(in the rows, 128 means zero)
Rows swapped in pairs by one turn or mirror: which row each one swaps with:
The rows were stretched afterwards, more along some directions than others.
Kiz: [159 111 137  74 135 161 138 156  99 158 138 129 140 145 123 108 120 140
 156 116 144 110 105  97 110 118 106 132 129 112 115 123 114]
kuf: [156 110 137  81 129 161 143 161 104 160 133 112 145 123 119 109  99 132
 138 132 149 120 103  97 109 117  94 147 147 106 119 123 122]
Keki: [153 114 126  80 129 140 152 147  95 163 160 133 152 145 117 124 106 117
 136 129 128 124 100  91 126 125 109 144 164 112 109 120 144]
lobi: [155 108 137  71 135 156 142 153 118 133 138 123 146 163 140 125 120 118
 144 131 139 104  94  95 116  99 112 111 138  94 132 134 119]
Musi: [141 117 130  83 147 150 160 137 121 133 142 123 137 164 131 126 107 134
 140 144 125 100 113 104 110 114 130 110 134 135 127 138 132]
Dat: [150 119 141  82 124 135 155 147  92 167 142 151 151 148 114 108 128 112
 156 132 137 120 112 105 108 129  89 133 134 113 127 116 129]
Dad: [145 113 149  84 144 129 176 149 113 156 133 142 148 139 113 119  97 123
 158 141 131 114 104 105 110 107 103 119 123 105 128 118 136]
zem: [152 110 131  59 141 158 140 171  98 143 158 124 149 162 135 124 106 122
 133 119 134 106  83  79 127 116 116 119 145  95 119 126 121]
kiza: [137 122 133  81 144 140 145 152 116 144 159 135 144 151 114 133 122 139
 136 140 133 110  93 113 132 115 114 138 158 116 113 143 119]
teb: [151 124 134  90 119 146 166 140 100 157 143 122 145 147 115 126 103 123
 138 121 131 118 108 121 123 126 108 128 149 113 113 128 110]
kuniz: [139 110 154  82 145 138 143 149 113 132 137 129 153 148 132 119 122 126
 141 147 149 101  96 102 116  91  89 118 124  93 134 129 111]
vef: [155 114 137  65 137 148 122 171  97 160 156 146 130 147 123 121 111 111
 145 125 129 115  99  74 124 127 112 124 141  98 124 117 132]
pada: [128 108 159  72 162 127 164 144 120 141 160 146 148 160 116 119 106 120
 132 160 124 111  93  98 111 108 111 129 143 120 121 131 129]
zudel: [150 117 137  87 150 140 123 154 117 141 142 134 131 148 142 108 138 122
 144 143 147 107 103  89 112 109 103 123 122 103 135 126 125]
nur: [143 117 140 102 133 148 154 145 111 155 146 116 139 157 140 121 102 120
 139 137 137  98 103  85 104  98 119 120 115 101 127 114 138]
fis: [138 113 138  81 147 131 143 146 122 130 140 126 141 160 115 110 117 125
 125 152 130 114 100 102 116 111 100 119 148 129 118 149 123]
Tiv: [158 121 134  79 135 139 143 152  98 171 154 149 140 147 124 109 131 121
 154 115 136 109 104  99 112 127 105 122 130  99 120 111 122]
vib: [173 107 130  79 141 158 119 158 130 146 140 123 138 147 134 103 113 113
 145 138 140 121 108  81 117 108 106 128 131 110 128 120 149]
Ripo: [132 116 151 104 141 125 132 140 108 151 152 134 133 154 122 117 116 105
 153 145 134 127  97  97 101 112 116 125 129 110 115 110 139]
Fosil: [128 124 121  93 136 142 119 147 102 135 152 125 117 144 136 131 122 123
 130 138 120 105 105  93 116 135 132 130 140 120 129 128 126]
kame: [151 113 129  76 146 147 115 158 125 147 147 126 133 142 133  97 118 122
 140 141 152 114 105  99 119 120  97 143 144 119 125 125 147]
zagot: [153 111 135  82 145 132 153 150 128 127 127 132 143 134 124 131  99 138
 140 129 116 112 116 111 121 110 120 129 159 120 111 128 132]
Bedin: [164 105 133  80 122 161 132 157 127 144 122 117 140 151 134 111 108 122
 144 120 138 118 108 101 107 117 122 133 135 115 126 129 127]
Velag: [130 112 147  73 129 137 153 151 114 150 138 137 144 146 126 135 106 121
 141 118 137 114 117  95 119 125 125 124 131  96 119 125 123]
ked: [165 107 117  67 147 158 134 153 114 129 155 119 139 150 129 113 118 126
 147 141 137 106  93  88 125  97 100 124 147 111 123 138 123]
Peri: [147 114 136  88 140 126 124 151 121 123 126 126 135 150 141 123 124 136
 130 132 135 126 114 115 120 115 114 118 140 116 120 147 137]
Burof: [121 118 139  87 149 138 136 154 113 132 147 123 126 134 122 135  91 121
 133 150 136 116  92  88 104 132 131 132 142 116 127 128 130]
vif: [131 118 130  87 129 136 125 138 107 133 135 130 116 156 138 120 126 123
 141 134 135 110 121  97 114 123 136 126 115 122 137 132 125]
meka: [151 117 122 100 137 129 127 142 136 122 124 118 124 143 140 132 123 136
 134 124 132 113 117 110 123 110 130 123 133 120 113 142 122]
Tir: [152 112 130  98 130 139 118 140 118 127 129 129 128 126 134 128 115 120
 142 121 136 123 112  98 119 127 123 134 137 103 121 109 132]
Kerob: [143 117 125  64 137 142 142 156  99 137 152 135 148 150 127 120 116 123
 152 117 139 105  91  99 125 129 108 118 154 104 118 131 107]
Loz: [131 119 139  79 150 150 156 148 121 123 145 112 138 126 113 139  88 142
 138 146 138 109 103  99 132 109 108 123 134 104 124 131 122]
Zim: [155 110 111  68 132 162 138 148 121 148 137 121 139 140 120 108 109 134
 152 125 138 120 114 100 140 122 106 132 144 112 112 131 147]
Gup: [134 112 124  72 141 134 157 148 108 142 141 142 146 136 107 127 106 138
 147 128 136 105 101 104 121 131 104 138 146 117 105 130 140]
gek: [133 123 136  81 147 154 151 147 103 149 161 120 148 151 117 123 105 123
 161 155 138 113  81  83 116 105 102 126 125  96 121 123 133]
pivu: [151 107 128  63 146 148 159 151 121 118 145 123 145 146 129 134 103 143
 124 131 130 103 113  95 126 107 113 116 145 115 121 144 120]
Luve: [137 113 150  84 131 127 147 148  95 138 139 146 150 155 128 142 102 107
 135 132 132 119  94  88 102 120 135 119 140  98 125 125 119]
pulit: [141 117 128  75 136 141 158 144 103 132 132 133 129 147 129 125 114 132
 143 127 129  99 102 109 117 136 119 121 130 125 133 132 107]
mirur: [149 112 126  85 123 134 115 155 114 141 144 137 117 130 130 131 126 124
 139 112 148 125 121 107 122 120 120 135 134 108 118 133 131]
fam: [147 116 135  75 114 153 165 150  81 169 139 128 149 157 119 118 109 128
 142 114 133 117 106 103 107 132 105 135 142 111 110 124 112]
dasi: [124 113 134  90 132 129 130 143 104 133 127 131 134 140 118 115 108 115
 147 157 122 107 111 102 113 127 112 127 131 115 137 119 139]
Tem: [126 115 149  85 139 143 142 150 108 124 148 116 139 146 128 143 102 123
 140 146 141 117  91  96 119 102 111 119 123 100 122 125 119]
Tup: [136 124 128  89 145 143 166 149 114 144 133 130 130 134 106 127 108 136
 146 142 121 112 115 101 112 134 117 120 128 125 134 133 135]
Lafo: [140 115 157  77 143 132 153 161  99 168 139 143 145 131 108 111 111 129
 138 134 133 115 110 104  97 140 104 128 140 110 124 120 111]
zetuk: [138 124 134  75 133 156 129 163  99 144 153 130 140 157 119 126 104 105
 141 156 128 118 100  88 121 120 107 123 147 107 135 129 139]
Gatur: [148 117 130  76 131 153 126 156 121 157 136 133 125 162 131 114 116 115
 157 128 143 126 110 103 116 127 122 125 125 123 117 126 136]
kemi: [146 115 128  81 122 144 114 154 117 132 128 120 122 139 140 131 125 126
 131 114 150 132 107 117 134 134 111 127 140 102 121 140 125]
dorav: [147 114 147  86 138 140 115 152 117 138 158 139 137 143 125 128 108 103
 134 148 136 143 104  97 111 121 113 137 165 108 115 118 144]
mor: [151 104 123  67 126 162 113 161 125 137 143 118 133 158 138 110 118 118
 147 131 157 113  98  94 130 101 100 136 126 107 118 131 127]
kover: [150 120 129  76 135 162 133 147 105 141 153 128 125 161 137 129 124 128
 139 121 148 103  93 109 121 125 119 131 142 116 115 144 109]
nanis: [137 127 136  87 139 133 166 135 119 149 154 129 132 157 125 138  98 117
 144 141 122 113 112  98 114 114 129 125 134 118 122 127 139]
Kul: [158 120 115  87 133 144 157 135 120 136 137 126 144 145 120 115 121 131
 149 142 136 113 109 119 129 111  92 127 150 119 121 137 134]
gub: [123 121 144  75 134 148 141 143 104 127 148 134 138 168 122 125 116 129
 132 152 130 112 103 113 119 122 115 123 134 116 135 138 122]
disi: [135 105 150  71 143 119 133 152 112 126 154 150 149 144 112 131 122 124
 135 131 134 126 102 117 123 111  99 131 158 105 109 133 127]
feb: [145 109 131  70 124 151 127 155 110 130 123 122 137 125 124 129  97 111
 136 128 140 128 106  87 125 136 109 136 138  97 133 117 122]
Big: [143 108 134  81 127 140 149 154 124 133 118 136 140 139 101 123 100 125
 136 138 117 121 122 106 121 120 107 125 141 126 124 135 143]
zar: [139 112 159  71 143 135 126 165  93 153 155 157 138 156 134 118 120 108
 149 134 145 110  96  87  95 121 112 121 127 103 130 112 128]
ludof: [135 109 132  70 148 162 138 144 119 127 147 109 151 154 127 114 108 136
 143 148 144 106  86 102 141 112  92 127 141 105 119 136 124]
sopan: [139 123 119  89 133 139 147 138 108 140 148 122 120 150 131 127 123 140
 131 120 133  85 102 106 128 126 128 123 134 119 123 142  99]
Savu: [159 117 134  66 134 139 145 140 102 143 150 154 136 172 136 126 121 104
 152 123 136 113 103  97 122 117 120 113 134 101 123 128 130]
mita: [128 110 149  83 129 146 130 162 100 144 152 136 139 135 130 125 109 120
 135 133 132 118 111 105 121 126 107 130 143 110 133 126 137]
sogof: [136 113 136  80 141 137 130 140 113 139 140 139 127 146 124 118 101 101
 162 142 125 109 103  89 102 124 128 125 127 111 129 103 125]
Nup: [146 106 117  64 134 150 152 157 102 143 145 126 147 143 115 111 121 129
 138 135 135 104 102  97 122 118  85 140 150 119 124 142 131]
Fonu: [128 124 147  96 130 133 172 131 107 153 150 126 136 133 114 141  94 124
 142 131 127 130 109 102 113 128 130 131 123 103 119 118 126]
Zeto: [147 116 136  65 132 159 168 156 109 148 141 121 143 148 120 122 102 116
 153 137 144 110  98  84 117 112 103 118 108  99 139 122 116]
ves: [133 116 138  85 135 127 133 143 122 115 125 129 133 137 123 130 103 123
 136 152 131 121 113 108 124 109 121 126 138 104 136 130 131]
fara: [132 119 149  86 144 134 131 141 101 123 154 139 147 148 116 129 115 117
 137 156 123 126  96 107 115 128 105 132 159 119 122 123 125]
das: [130 117 123  87 120 150 147 162 107 143 138 115 127 151 140 136 121 144
 125 107 140  90 107 111 129 119 130 128 122 111 123 145 111]
kezed: [144 127 125  80 142 153 142 159 127 131 133 114 123 143 126 136  95 131
 135 131 128 121  99  94 131 132 131 122 131 109 124 131 118]
geg: [134 121 138  81 154 135 147 153 100 160 144 144 128 128 121 112 119 135
 145 141 139 101 119  99 101 134  99 122 121 118 135 125 132]
Vel: [141 115 138  85 130 151 148 153 103 147 131 127 142 147 125 122 112 127
 134 139 145 115  92 108 120 126 110 131 128 112 133 141 114]
Dakab: [142 113 137  75 133 153 150 153 114 153 144 114 138 144 123 117  94 107
 156 143 145 113  99  78 122 100 105 129 117  95 127 114 128]
Sem: [126 115 135  88 143 143 131 140 129 134 151 119 128 153 135 126 119 138
 130 136 137 108 111 107 121 108 135 129 145 119 111 145 122]
befud: [159 123 131  71 149 161 153 150 118 156 158 121 146 150 113 121  97 129
 160 139 136 120  88 101 128 115  94 133 148 112 107 124 136]

vib pairs with meka
Kerob pairs with mita
vif pairs with Kiz
kiza pairs with Keki

Rows swapped in pairs by one turn or mirror: which row each one swaps with:
The rows were stretched afterwards, more along some directions than others.
bip: [128 129 129 143 146 136 133 122 146 122 143 115 138 108 124 127 133 128
 130 132 134 138 108]
zenev: [131 116 123 127 130 133 124 141 119 133 118 149 122 147 127 127 127 138
 117 130 121 127 135]
Lafek: [150 133 133 125 118 126 134 128 138 129 130 141 106 121 131 122 121 140
 128 127 129 134 144]
vudi: [128 137 130 120 106 130 119 128 131 130 137 133 124 137 128 122 137 127
 137 123 123 132 123]
Nibif: [130 119 122 130 131 129 123 132 123 132 115 146 124 143 127 123 128 135
 113 126 120 123 137]
Vusu: [125 118 120 121 129 132 123 135 119 127 116 147 126 146 127 128 132 140
 120 123 119 126 129]
vuzef: [135 118 122 131 146 129 137 113 156 129 122 122 108 118 131 120 112 122
 136 129 128 122 125]
bamuz: [134 117 121 131 146 130 135 114 156 127 119 124 109 119 132 121 112 123
 136 127 127 124 125]
guvo: [134 117 122 130 145 128 137 114 156 129 117 125 109 121 132 122 111 123
 136 128 128 125 125]
Faf: [130 117 121 130 142 129 137 115 155 131 118 124 111 121 130 122 109 122
 134 129 130 123 123]
zesoz: [124 120 119 119 130 126 121 135 119 131 116 147 125 148 130 126 135 140
 119 124 119 126 130]
mel: [125 120 120 131 123 137 136 134 140 144 122 145 135 137 140 128 139 121
 123 141 125 134 140]
vevi: [127 120 120 124 125 130 121 135 121 132 111 144 127 147 125 126 130 138
 114 121 120 122 134]
Lus: [127 128 128 143 144 137 133 124 145 121 144 118 139 109 127 129 133 127
 132 129 135 142 107]
pokev: [125 126 126 144 143 137 131 126 147 125 141 118 141 111 124 130 130 131
 131 132 135 142 104]
Rurok: [124 119 118 133 125 140 139 136 138 142 127 142 135 133 140 129 142 127
 125 143 125 137 131]
gurub: [126 137 133 121 105 127 115 124 131 132 134 135 125 133 132 126 136 128
 134 118 121 135 128]
pon: [147 133 135 125 121 127 135 130 137 133 130 142 108 121 131 127 122 141
 127 127 130 134 143]
senaz: [133 118 125 130 131 137 130 138 113 122 126 135 115 127 134 137 123 139
 138 136 113 126 138]
tivu: [125 139 130 122 107 131 123 128 131 131 138 136 124 132 127 127 137 127
 137 126 126 135 118]
mune: [128 117 127 127 129 134 124 143 112 127 126 140 121 126 135 141 119 136
 137 138 118 127 135]
dabiv: [128 119 119 130 122 135 137 138 137 143 122 144 133 138 141 129 136 126
 125 143 126 138 138]
tuliz: [128 132 125 142 138 139 137 127 143 121 144 121 139 112 122 129 134 128
 131 131 135 142 105]
komot: [127 129 125 143 143 136 136 125 148 121 141 118 136 111 124 127 132 129
 132 129 134 140 105]
nuram: [134 119 126 129 132 136 130 142 114 127 122 138 118 127 134 139 117 134
 135 140 120 124 138]
Lim: [127 128 126 144 143 137 134 124 146 121 145 117 139 110 126 127 133 129
 131 131 135 141 105]
dif: [133 117 123 130 145 129 135 113 156 130 120 121 109 118 130 121 110 123
 135 129 128 123 123]
bez: [150 133 133 128 118 128 132 132 137 130 131 140 109 123 129 122 119 141
 127 127 131 132 147]
Tad: [144 128 134 128 119 128 131 129 140 128 129 142 111 122 133 127 119 143
 129 123 129 135 144]
reged: [123 118 118 132 125 139 135 136 137 143 124 142 138 137 139 130 138 126
 125 142 125 138 135]
pag: [116 135 136 122 133 128 133 128 129 129 153 152 120 117 140 140 151 123
 119 128 121 137 125]
boz: [125 129 125 142 140 138 135 125 142 119 148 120 141 110 124 128 135 129
 132 130 135 142 102]
roza: [126 136 134 124 107 131 117 127 131 130 139 138 124 131 136 128 136 127
 135 122 119 138 128]
poko: [114 136 134 121 129 126 127 127 130 130 149 152 124 118 137 139 147 124
 120 124 123 137 129]
Faku: [126 121 121 125 129 128 121 130 120 132 114 140 127 146 124 123 132 135
 115 123 120 122 136]
Rolup: [126 128 126 140 142 139 134 126 144 118 144 118 137 111 124 128 133 131
 131 131 130 142 103]
Resi: [128 129 126 141 142 140 135 125 144 120 144 118 138 111 124 128 134 128
 132 131 133 141 106]
tos: [129 122 125 118 122 135 124 124 132 144 105 139 118 130 143 147 127 132
 124 143 112 133 138]
Fet: [118 136 134 116 130 127 133 129 124 126 152 151 119 122 137 135 151 122
 122 128 116 134 129]
nuvu: [129 123 127 118 122 135 126 123 132 141 110 139 117 129 145 150 130 137
 125 143 110 140 130]
tofi: [133 121 125 126 131 134 133 139 112 128 121 137 117 127 133 137 123 133
 134 142 118 124 138]
Pilod: [124 138 132 121 107 128 124 126 128 126 144 136 123 131 132 127 140 128
 138 124 122 137 118]
Vimaf: [111 131 137 124 134 120 124 123 136 132 147 151 122 117 141 136 146 122
 119 120 119 137 128]
bebit: [116 137 134 123 131 126 131 127 132 129 152 150 123 117 136 135 148 119
 121 127 124 136 127]
dob: [148 132 132 125 117 127 134 132 137 129 132 142 109 125 134 126 123 142
 128 128 129 136 144]
mikat: [121 137 129 122 109 128 120 129 131 130 137 138 128 134 131 127 136 130
 135 125 122 135 116]
neli: [122 117 120 127 131 127 124 137 120 133 116 147 130 147 128 130 128 136
 117 125 122 127 129]
lesa: [123 120 120 127 133 128 126 137 123 133 114 145 131 146 129 127 130 138
 114 124 123 125 127]
dud: [133 134 126 121 132 134 127 134 119 118 136 130 108 120 126 135 131 146
 122 135 121 145 120]
mip: [125 115 119 127 127 131 123 134 122 129 115 150 124 149 125 122 125 137
 119 125 116 126 134]
Dufod: [125 120 118 133 125 137 140 135 139 142 128 141 133 135 136 124 138 121
 126 143 124 135 132]
Dup: [132 117 121 127 143 129 138 114 152 129 119 124 109 122 131 123 111 122
 138 130 127 124 123]
guv: [130 116 121 132 145 128 136 112 159 130 117 124 111 120 131 123 112 125
 135 127 128 124 124]
malal: [127 119 121 127 129 128 119 135 125 133 114 143 131 147 126 123 129 137
 115 122 124 123 130]
gazuf: [135 118 121 127 143 130 140 113 155 125 119 124 106 120 131 120 115 125
 136 129 125 125 123]
Soge: [132 120 129 130 132 136 130 143 112 127 129 137 116 122 136 142 120 134
 136 141 121 128 131]
zusab: [133 115 120 130 144 131 135 115 155 129 116 123 110 121 129 124 109 125
 136 132 125 125 122]
Gor: [134 138 128 120 129 134 126 135 119 119 137 132 110 120 124 135 131 144
 121 132 122 143 128]
dasa: [123 137 132 120 105 129 117 127 130 134 136 133 126 134 126 127 137 126
 134 122 123 133 124]
Dimo: [123 137 132 118 110 128 119 128 127 132 142 132 127 132 130 125 139 128
 136 127 119 134 117]
gonip: [123 134 132 124 106 129 118 128 131 128 138 140 129 135 135 125 136 129
 133 124 116 137 123]
kav: [126 137 133 116 109 126 118 129 124 131 136 135 126 135 134 130 141 135
 136 125 119 135 122]
Poga: [131 137 137 123 107 131 120 131 131 131 144 138 124 129 142 128 141 131
 131 127 119 138 123]
pok: [122 120 118 124 131 129 126 136 121 129 113 147 127 149 126 126 130 137
 118 126 121 125 128]

dud pairs with nuvu
vudi pairs with malal
senaz pairs with Vimaf

